In the data rows, zero lies at 4.5, halfway between 4 and 5.
Some points:
[2 5 6 5 4 5 1 9 5 5 5 5 4 6 5 4]
[3 6 6 5 5 5 2 8 5 5 3 6 4 5 3 4]
[7 5 2 6 3 4 7 2 4 3 4 2 6 1 5 6]
[3 6 4 6 4 5 4 6 5 4 4 4 5 4 4 5]
[7 4 3 4 4 4 7 0 4 3 5 4 5 5 5 5]
[5 4 3 2 5 3 1 4 6 4 0 3 4 6 3 4]
[5 6 1 5 2 5 7 4 4 4 3 0 7 1 4 7]
[3 2 9 4 5 3 2 7 2 8 8 8 5 5 7 2]
[3 6 1 5 3 5 4 8 3 3 3 3 5 2 4 6]
[5 5 4 5 5 5 4 5 4 4 5 5 4 5 5 5]
[7 4 4 6 5 5 7 1 5 3 6 5 5 4 5 5]
[6 4 3 5 4 5 6 2 5 4 6 4 5 5 5 5]
[2 5 5 4 5 4 2 7 5 4 4 5 3 6 4 4]
[2 3 8 3 6 3 1 9 2 8 7 9 3 5 6 1]
[7 4 3 5 5 5 7 0 5 4 5 4 6 4 5 5]
[2 5 4 5 4 5 3 7 4 3 4 5 4 6 4 4]
[6 4 4 4 5 4 6 1 5 4 5 4 4 5 5 5]
[2 6 7 4 5 5 1 9 4 5 3 6 4 6 4 4]
[4 6 5 5 4 5 4 6 5 4 3 5 4 4 4 4]
[6 5 5 5 3 4 7 0 5 4 4 5 5 4 4 5]
[4 5 5 5 5 6 4 5 5 4 5 5 5 5 4 5]
[5 4 5 6 4 5 5 3 5 5 6 5 5 6 6 5]
[6 5 3 6 5 5 6 2 5 4 4 5 5 4 4 5]
[2 5 5 6 4 5 2 8 5 4 5 5 4 6 4 5]
[5 3 6 4 6 5 5 4 4 6 6 5 4 4 5 3]
[5 4 4 5 5 4 5 3 4 4 6 5 5 5 5 5]
[5 5 5 5 4 4 6 2 5 4 4 4 5 5 4 5]
[2 9 4 6 3 5 4 9 6 6 2 1 5 1 2 5]
[3 5 3 5 4 5 3 8 5 3 4 4 4 5 4 5]
[2 2 9 0 7 5 1 7 4 7 3 4 1 6 5 2]
[4 4 4 6 5 5 4 5 5 4 5 5 5 5 4 5]
[2 7 5 5 5 5 2 9 5 5 3 6 4 5 3 5]
[5 4 4 4 5 4 5 4 4 4 5 5 4 5 5 5]
[8 3 5 1 6 3 6 0 6 5 2 2 4 6 4 4]
[3 6 4 5 4 5 4 7 5 4 4 5 5 4 3 5]
[7 4 3 5 5 4 7 2 5 3 5 5 5 5 5 5]
[2 6 5 5 5 5 1 9 5 4 5 7 3 6 4 4]
[6 3 4 4 5 4 7 0 4 5 7 5 5 4 5 4]
[4 5 4 6 4 5 4 4 4 4 6 5 5 5 5 5]
[6 4 4 4 5 5 6 1 5 4 5 4 4 5 5 5]
[5 5 4 5 4 5 6 3 5 3 5 5 5 4 4 5]
[7 3 3 5 5 5 7 1 5 4 5 4 5 4 5 5]
[5 4 4 4 4 4 5 3 5 4 4 4 5 5 5 5]
[5 0 9 0 9 4 2 1 4 9 0 2 0 6 5 0]
[6 0 9 0 7 2 6 2 1 8 6 5 3 2 8 1]
[3 5 4 5 5 5 4 6 5 3 6 5 4 5 4 5]
[3 5 4 5 5 5 3 7 5 3 5 6 3 5 4 5]
[4 5 5 5 5 5 3 6 5 4 5 6 4 5 4 4]
[6 4 4 5 4 5 7 2 5 4 6 4 5 4 5 5]
[3 5 4 5 4 5 4 6 4 3 5 6 4 5 5 5]
[5 4 4 5 5 5 6 3 4 4 5 5 5 4 5 5]
[4 5 4 5 4 5 5 4 5 4 4 5 5 5 4 6]
[7 4 2 5 4 4 7 0 4 3 5 4 5 4 5 5]
[6 3 5 2 6 4 6 0 5 5 4 3 3 5 4 3]
These points spread out most along one direction. For each point below, how far along it does it lie, from 0 to 99? 50 is the average, and the first point above lies past it.
[2 6 5 5 5 6 3 7 5 5 4 5 4 6 4 5] >> 66
[5 6 7 4 4 3 5 3 5 5 3 6 5 5 4 4] >> 49
[2 9 4 6 2 5 5 8 6 5 2 1 5 1 2 5] >> 60
[3 5 4 6 5 5 3 8 5 4 4 5 5 4 4 5] >> 64
[4 5 5 5 5 5 4 6 5 4 5 6 4 5 5 5] >> 58
[2 6 5 6 5 6 2 9 5 4 3 6 3 5 3 4] >> 75
[2 6 4 4 5 4 2 9 5 4 3 6 4 5 4 5] >> 73
[1 9 0 5 0 7 4 9 3 8 0 0 7 0 4 8] >> 61
[5 5 3 5 5 5 5 5 4 3 5 5 5 4 4 5] >> 48
[6 4 3 5 4 3 7 0 4 3 5 4 5 4 5 5] >> 28
[5 5 4 6 4 4 6 2 5 4 4 4 5 5 5 5] >> 39
[7 4 3 4 5 4 7 0 5 3 5 4 5 5 4 5] >> 27
[7 2 6 4 5 4 7 1 4 6 7 6 6 4 6 4] >> 33
[6 2 5 4 5 4 6 1 4 5 7 5 5 4 6 4] >> 35
[5 4 5 5 5 5 5 3 5 5 6 5 4 5 5 4] >> 46
[5 3 5 4 5 5 5 3 5 5 5 4 4 4 5 5] >> 44
[3 4 5 4 5 5 3 7 4 5 6 6 4 5 5 4] >> 64
[5 4 4 4 5 4 4 4 5 3 4 5 4 5 4 4] >> 49
[3 4 7 4 5 4 2 8 4 6 5 7 4 6 5 4] >> 72
[5 5 4 6 4 5 4 4 5 4 4 5 5 5 4 5] >> 49
[7 1 8 4 5 2 6 3 2 8 9 9 6 4 8 2] >> 45
[5 6 1 4 2 2 0 7 4 3 0 2 5 3 3 5] >> 59
[5 4 4 5 5 5 6 3 5 5 6 5 5 5 6 5] >> 42
[5 4 4 6 5 5 5 4 4 4 5 5 5 5 5 5] >> 46
[5 5 4 5 4 5 6 3 5 4 5 4 5 5 4 6] >> 41
[5 4 4 6 5 4 6 2 5 4 6 4 5 6 5 5] >> 39
